Each row has a name. After each piece below comes the name of the row it's from, unless a question asks for something else. Each question is about the rows just above it. Places in a row count from 1.

[ 43.1 -41.4 -16.0  53.4 -21.1 -17.2  -0.6] : <76>
[ -2.8  -0.5  47.0  41.2 -17.5  40.6  10.7] : <149>
[ 52.5 -32.7 -61.5 -14.1  51.1 -33.2  -3.5] : <175>
[ 31.1 -24.4  29.9  64.2 -50.7  -2.1  -5.0] : <21>
[ -2.7   0.5  64.7  41.1 -25.8  49.4  17.4] : <110>
[  5.5 -29.7 -57.3 -31.5  23.5 -37.8 -29.2] : <151>
[ 66.7 -28.5 -61.7  13.3  56.4 -47.8  20.5] : <153>
[-13.1 -10.8  35.8  65.8 -60.2  33.8 -11.9] : <194>
[ -7.5 -32.5 -52.1 -39.0  20.4 -40.2 -28.6] : <138>
[-63.7  30.3  82.9  19.9 -56.7  73.4  -0.7] : <145>
[ 63.1 -14.1 -28.6  14.6  23.9 -14.5   4.8] : <53>
Table of tags by key:
[40.6] -> j_580
[10.6] -> j_976
[-29.2] -> j_520
[20.5] -> j_489
[10.7] -> j_49
[-11.9] -> j_587
[-29.1] -> j_537
The tag of <149>, keyed by place 7: : j_49
which: [ 52.5 -32.7 -61.5 -14.1  51.1 -33.2  -3.5] : <175>
[-57.3 -31.5  23.5 -37.8] with -1 step of 0.1 on every entry: : [-57.4 -31.6  23.4 -37.9]
which: [  5.5 -29.7 -57.3 -31.5  23.5 -37.8 -29.2] : <151>

[ 1.6 64.5 63.1 78.3] -> <71>
[32.8 85.7 83.7 62.5] -> <12>
[20.5 79.4 77.3 67.6] -> <78>
[-3.5 60.9 60.3 79.7] -> <26>
tags:
[60.3] -> j_128
[77.3] -> j_385
[60.4] -> j_472
[61.0] -> j_963
[60.9] -> j_43
Join <26> by its entry at place 3: : j_128
[-3.5 60.9 60.3 79.7] is in which row? : <26>
Which row holds [20.5 79.4 77.3 67.6]? : <78>

[ -8.9  38.7  14.9  -7.9  13.5 -11.1   9.1   6.4  23.6  13.9  43.8 -70.2
  11.0  47.8  57.6  20.7  28.9  25.1  49.2   2.2 -20.8   2.8 -30.4] : <61>
[  5.5   2.1  -9.4  37.5  12.1 -13.2   6.2   3.3  18.3   6.0  34.0 -81.3
  -2.1  31.0  40.8   2.0  14.4  19.0  55.6  17.0  -0.5  23.9 -11.8] : <111>
[ 41.9  39.1  24.6  69.0  39.7   9.4  21.9  13.2  25.8  11.8  36.2 -84.9
  -9.2  19.4  24.9 -16.6  -9.5 -10.7  19.5 -21.3 -38.2  -9.7 -38.4] : <146>
[  6.2   2.2 -10.5  38.0  12.2 -11.8   6.0   1.2  17.5   4.1  32.0 -86.9
  -8.4  24.4  32.0  -5.3   4.5   6.2  40.7   4.7  -7.2  27.6  -0.5] : <36>
[ 35.2  36.0  26.5  74.3  47.9  17.8  27.8  16.2  28.9  14.2  38.6 -83.6
  -8.5  20.0  25.8 -16.6  -8.6 -10.6  18.6 -21.9 -38.0  -9.1 -38.6] : <133>
[  6.4   3.4  -8.9  38.7  14.9  -8.0  12.6  10.9  28.3  19.7  51.3 -60.2
  21.6  56.2  64.3  17.8  21.9  14.5  38.8  -6.6 -27.0  -2.5 -34.1] : <159>
[  6.8   4.1  -6.7  42.8  20.8  -0.6  21.2  20.2  41.1  36.3  69.0 -48.3
  26.2  49.5  49.7   3.0   7.3   2.4  29.0 -15.2 -33.9  -7.3 -36.8] : <112>
which: [-8.9 38.7 14.9 -8.0] : <159>
which: [ 35.2  36.0  26.5  74.3  47.9  17.8  27.8  16.2  28.9  14.2  38.6 -83.6
  -8.5  20.0  25.8 -16.6  -8.6 -10.6  18.6 -21.9 -38.0  -9.1 -38.6] : <133>

